One vector is turned by the same rotation once a step. Each row is the vector after some number of steps, and that number follows the row.
The counts run from 0 to 568.
|  19 |  15 | -15 | -15 | -34 |  10 |  -1 | -11 |   4 |   7 | -29 |  -1 | -15 |  -2 |   9 |  -5 |  -5 |  -3 |   3 |  25 |  -8 |  45 |  -8 |  -6 |  17 |   1 |  29 | -19 | -35 |   1 |  10 |  21 | -24 |  29 |
154
|   7 |   2 | -15 |  -6 | -38 |  38 | -11 |  -4 | -21 | -21 |  -8 |   1 | -32 | -17 |  13 | -22 |   7 |  -2 | -18 |  36 |   5 |  10 | -14 | -11 |  12 | -17 |   8 |  -4 |  11 |  -3 |  13 |  -4 |  -8 |  34 |
476
|   4 |   3 |  -1 |  19 |  -6 |   6 |   5 |  21 |  21 |  17 |  20 |   9 |   2 |   3 |  -3 |  -5 |  -5 |  22 |   6 | -16 |  -3 | -13 |  -3 |  15 |  28 |  11 | -41 |   8 | -30 |   0 |  -4 | -21 | -56 |  -7 |
98
| -16 | -10 |  12 | -11 |  -6 | -33 |  32 | -14 | -21 |  -5 |  14 |   7 |   5 |  34 |  32 |  18 |   4 |  -2 |  -6 |  -2 |   2 |  23 | -10 | -24 | -19 | -19 |   6 | -36 | -10 |  27 |  10 | -19 | -14 |  -7 |
559
|   1 | -19 |  -5 |  25 | -14 |  14 | -28 | -15 |  24 | -19 |   1 |   7 |  -3 | -13 | -20 |   7 |   6 |  29 |   1 |   3 |  27 | -11 |  15 |   2 |   7 | -32 | -39 |  -6 | -20 |  29 |   7 |  15 |  -9 | -11 |
91
|  22 |  -6 | -13 | -16 | -29 |   4 | -18 | -32 |   4 | -17 | -25 |   9 | -19 |  23 | -24 |   8 |  15 |  24 |  -4 |  -2 |  14 |  -5 |  14 |  -2 | -21 | -33 | -23 |   5 | -14 |  24 |  10 |  19 |  -8 |  14 |
86
| -39 |   5 | -19 |  44 |  -2 | -41 |  28 |  24 |  13 |   0 | -10 |   0 |  19 |  -1 |   2 |  23 |   3 |  20 |   9 |  -8 |   6 |  -2 |  14 |   6 |  -9 |   2 | -24 | -24 |  -6 |  -1 |   8 |  12 |   4 |  16 |
169
| -15 |  23 | -20 |  17 |  17 |   8 |  11 |  22 | -34 |  33 |  20 |  12 |  -4 |   5 |  33 |  14 |  -8 |  -3 |   1 |  -1 |   8 | -13 | -11 |   4 |  25 |  -3 | -34 |  14 | -15 |  -9 |  -2 | -30 |  -1 | -12 |
459
| -13 |   1 |  25 | -22 | -12 | -38 |   7 |  30 | -20 |   6 |  -4 |  -5 |  -8 |  21 |  -6 | -38 |  11 | -30 |  -4 |  23 |  -1 |  14 | -16 |  -7 | -15 | -24 |   8 |   0 |   8 |  17 |  -8 | -26 | -18 |  17 |
397
|  11 |  15 |  -8 |  23 | -34 |  36 |   6 | -27 |  -5 | -23 |  -7 |  17 | -29 | -20 |  15 | -14 | -13 |   5 |   1 |   6 |   6 |   4 |  -6 | -14 |   2 | -14 |  14 | -33 |  14 |  12 |   6 |  26 | -13 |  35 |
479
|  18 |  12 | -23 |   0 |   2 | -23 |   3 |   6 | -16 |  -3 |   8 |  41 |   6 |  12 |   2 |  14 |  32 | -32 | -14 | -28 |  14 |   5 |  27 |  -5 | -19 |   6 |  22 | -11 |  13 |   4 |  26 | -17 |  11 |   4 |
303
|  -4 | -11 |  21 | -12 | -32 |  -1 |  37 |  20 | -39 |  -5 |   9 | -15 |   6 |  -6 |  18 |  12 |  18 |   9 |  -7 |   7 |   1 |   2 | -16 |  11 |   2 | -39 | -27 |   3 | -29 |  -9 |  -9 | -13 |   9 |  21 |
239
| -31 |   9 |  12 | -26 |  -6 | -18 |  -4 |  17 |  -8 |  38 |   2 |  10 |  18 |  13 |  -3 | -14 |  -6 |   1 |   5 |  21 |  41 |  26 |  23 | -14 | -11 |  -5 |  -8 |  -5 | -17 |  10 | -15 | -30 | -32 |  -1 |
69
|   7 |  11 |  -4 |  -9 |   6 |  -5 | -27 |   0 |   9 |   8 | -19 |   8 | -26 |  17 | -12 |  10 | -14 | -20 |  27 | -14 |  -1 |   9 |   8 | -31 |  12 |  10 |  43 |  14 |  -5 |  21 | -20 |   1 |  47 | -12 |
541
| -18 |  -8 |  -6 | -12 | -26 | -11 | -35 |  22 |  27 |  -2 | -14 | -31 |  -3 |  -2 | -34 | -11 |  -3 |  10 |   8 | -21 |  16 | -20 |   6 | -21 |   5 |   4 |  35 | -13 |   5 |   8 | -10 | -22 |  20 |   3 |
180
| -16 |  13 |  18 |  -3 |  -2 | -21 |   5 |  14 | -10 |  38 |  13 |  28 |  18 |   7 |  -9 | -23 |  -7 |   6 |  17 |   0 |  35 |  10 |  41 | -24 |  -7 |  25 |   1 | -20 |  -5 |  -2 | -18 |  -7 | -12 |  -6 |
67
|  15 | -26 | -16 | -24 | -11 | -18 | -18 |  19 |  -1 | -36 |  -1 | -25 |  11 |  19 | -25 |   6 |  37 | -14 | -14 | -32 | -35 |   6 |   8 |   1 |   9 | -13 |  -6 |   4 | -25 |   7 |   8 |  -4 |  -3 |  -7 |
14
| -15 | -12 | -20 |  11 |  16 |  14 | -21 |   7 |  -4 |  19 |   2 |  15 | -21 |  -5 |  33 |   3 |  13 | -27 |  -6 |  48 | -13 |  28 |   0 | -17 |  29 | -17 |  19 |   4 | -18 |   5 |  -1 |  19 | -16 | -12 |
549
| -28 |   5 | -16 | -17 | -24 | -41 |  -6 |  20 |  36 | -11 | -17 | -29 |  -2 |  23 | -30 |   7 |   4 |  14 |   0 | -19 |  10 |   2 |   7 | -15 |  -3 |  14 |  -1 |   7 | -11 |   6 |   1 | -30 |  -6 |   6 |
176
|   0 |  -5 | -23 |  -2 |   6 | -21 |   6 |  37 |   2 | -21 | -11 |   2 |  10 |  25 | -17 |  -6 |  36 | -13 |  -4 | -23 | -55 |  -6 |  10 |   4 | -12 |  -9 |  -4 |   4 |  -3 |  -5 |  -2 |  22 | -16 |  23 |
9
|  41 | -14 | -10 |   8 |  -5 |  10 | -23 | -17 | -15 |  -7 |  19 |   8 |  -9 |  19 |   9 | -25 |   5 |  17 |   5 | -32 |  -4 | -10 |  -1 | -23 |  38 |   9 |  -2 | -14 | -10 |  15 |  18 |   2 | -17 | -34 |
449
|  -7 |   3 |  14 |  14 |   1 |   2 |  11 |  23 |  11 |  18 |  18 |  14 |  14 |  15 |  -8 | -15 | -24 |  20 |  23 | -51 |   2 | -30 |  11 |   8 |   4 |  24 |  -6 |  -7 | -16 |  13 | -16 | -28 | -31 |   1 |
101
| -20 |   1 | -19 |   6 |   8 |  41 |  -8 |  17 | -10 | -15 | -16 |   4 | -19 |  -9 |  10 |  20 |  -5 |  -9 |   8 | -13 |   0 | -14 |  18 |  13 |  -6 | -11 |  31 |  43 |  -7 |   9 | -18 |  -1 |  27 |  33 |
113
|  -1 |   3 |  -2 | -27 | -12 |  10 | -14 |  -9 |  -1 |   5 | -11 |   8 | -62 |  11 | -23 |   4 |  -5 |  -5 |  -9 |  10 |   8 |   2 | -16 | -28 |   5 | -21 |  -9 |  11 |  16 |  18 | -25 | -29 |  26 | -20 |
216
| -45 | -10 |  -9 |  16 |  37 | -19 |  -1 |  35 | -17 |   9 |  16 |   9 |  -5 |   7 |  24 | -31 |  17 | -21 | -11 |  21 |  -3 | -13 |  12 | -13 |   5 |  -6 |  27 |  10 |   6 |   1 |   2 |   7 |  20 |   0 |
38
|   4 |   2 | -13 | -20 | -24 | -19 |  13 | -15 | -12 | -23 |   7 | -18 | -32 |  30 |  25 |  -2 |  30 | -14 | -19 | -17 |  -6 |  17 | -15 | -32 |  -4 | -18 |  27 |   6 |   2 |  13 |  13 |  -1 | -18 |   6 |
47
|   0 |  13 |  19 |   3 | -16 |   2 |  -4 |  -1 |   2 |  16 | -31 |  33 |   0 |  25 | -14 |  -4 | -26 |  31 |  48 |  16 |  -2 |  26 | -13 | -27 |  -7 |  -8 |  -9 | -17 |   7 |  24 | -10 |  -8 | -14 |   6 |
322
|  38 | -10 | -18 |  -1 | -11 |  12 | -21 | -20 |  -3 | -10 |  14 |   3 | -23 |  24 |  10 | -19 |  13 |  19 |  -1 | -25 |  -6 |   0 |  -9 | -20 |  37 |   2 |  -9 |   4 | -18 |  17 |  22 |   0 | -30 | -23 |
448
|  14 |   0 |   3 |   3 |  -9 | -10 | -16 |  -3 |  -1 | -14 | -18 | -12 | -34 |  13 |   0 | -27 | -10 |   9 |  15 |   8 |  13 |  18 |  -1 | -23 |  35 |  39 |  -8 |  41 | -16 |  18 |  12 | -12 | -24 |  -7 |
284
|  -6 | -11 | -24 | -34 | -27 |   9 |   2 |  -7 |  21 | -20 |  -5 |  -2 |  13 |  16 | -11 |  37 |  12 |  21 | -15 | -34 |  -8 |  11 |  21 |  -3 | -11 |   2 |  18 | -25 | -33 |   7 |   5 | -20 | -10 |  16 |
339
|   7 |  -6 | -16 |  11 |   2 |  31 |  -6 | -13 |   2 | -37 | -11 |  27 | -27 |   0 |  12 |  -1 |   0 |  -8 |   1 | -18 |  -8 |  -1 |  33 |  -8 |   2 |  19 |  32 |  24 | -12 |  17 |   6 |  22 |  11 |  25 |
118
| -22 |  -9 |  10 | -26 |  -7 | -10 |  -7 |  37 | -32 |  40 |   5 |   6 |  19 |   3 |  -9 | -39 |   8 |   1 |  -8 |  25 |  27 |   7 |  20 |  -8 | -10 |  -1 |   0 | -11 |   3 | -14 |  -6 | -31 | -15 |   6 |
71
|  17 |  -6 | -32 |  -3 |   2 |  34 |  -6 |   7 | -15 | -21 | -15 |  22 | -32 |  -3 |   8 |  -1 |  20 | -11 | -12 |  -3 | -25 |  -7 |  18 |   1 |  10 |  15 |  16 |  46 |  -9 |  -6 |   8 |   8 |  13 |  28 |
116
| -18 | -13 |  -5 |  32 |  14 |   7 |   9 |  -3 |  -3 |   8 |  16 |  23 | -10 |  -7 |  42 |   1 |   3 | -16 |   5 |  14 | -12 |  22 |  16 | -25 |   7 |   5 |  39 | -30 | -10 |   7 |   2 |  32 | -22 |   2 |
552
|  -3 |  10 |   0 |  17 | -10 | -11 |  20 |  27 |  13 |   2 |   0 | -12 | -30 |  -2 |   1 |  17 |  -6 |  -4 |  22 | -48 | -12 | -15 | -16 | -15 |  17 |  21 |  32 |  11 |   1 |   1 | -15 | -18 |  32 |   4 |
535
|  -4 | -16 | -17 |  18 |  17 | -21 |  -2 |  -7 |  32 | -23 |  -8 |  23 |   1 |  26 |   2 |  13 |   2 |  -3 |   1 |   0 | -29 |   7 |   3 |  11 |   0 |   3 | -17 |  -1 | -36 |  39 |  20 |  17 | -38 |   1 |
520
| -11 | -33 |   1 |  27 |   9 | -33 |   1 |  42 |   0 | -24 |  25 | -15 |  14 |  -3 |   1 |  -3 |  19 |  -8 |  -9 | -21 | -20 | -19 | -15 |   5 |  22 |  -2 |  -7 | -14 |  -1 |   8 |  16 | -38 |  12 | -18 |
528
| -52 |   2 | -19 |   6 |  12 | -10 |  15 |  22 |   3 |  -4 |  14 | -10 | -25 |  12 |  40 |  -5 |  24 | -23 | -17 |  13 |  -6 |  12 |  -1 | -15 |  -1 | -24 |  27 |  25 |   0 |   8 |  -2 |   3 | -19 |  11 |
41
|  -9 | -15 |  11 |  51 |  10 |  10 |   8 |  -1 | -13 | -31 |  28 |  22 |  -3 | -14 |  21 | -16 | -22 |  -1 |   0 |  -1 |   1 |   2 | -15 |   1 |  26 |  -9 |  -7 | -43 |  -1 |  24 |  13 | -12 |   8 | -10 |
129
|  -1 | -14 |  -9 |  -4 |   2 | -17 |  28 |  -1 | -20 |  14 |  14 |  18 |  -9 |  22 |  44 |  -1 |  16 | -12 | -14 |  17 | -25 |  24 |  -7 | -22 |   5 |   7 |   8 | -24 | -16 |   7 |  16 |   7 | -41 |  -2 |
555
|   1 |   0 | -34 |  -6 |   3 |  37 |  -5 |  10 | -10 | -18 | -17 |  10 | -35 |  -2 |  13 |  11 |  14 | -16 | -10 |   2 | -17 |  -3 |   8 |  11 |  12 |  -3 |  13 |  58 | -18 |  -3 |   2 |   6 |   7 |  32 |
115
| -13 |  52 |  -5 |   3 |  -1 | -23 |  34 |  14 |  -8 |  -4 |   5 |  23 |  -7 |  27 |   5 |   9 | -14 | -17 |   3 | -21 |  -8 |  22 | -21 |   0 |   7 |   2 | -27 |   4 |  -3 |  11 |  -8 | -33 |  -1 |   4 |
137
| -23 |   3 |  -2 |  -5 | -31 |  43 | -14 |  -9 |  -9 | -37 |  -8 |   0 | -25 | -17 |  11 | -14 |  -9 |  -2 | -12 |  24 |  29 |  11 |   8 | -23 |  -4 | -22 |  30 |   0 |  10 |  12 |  -1 |  -9 |   6 |  34 |
474
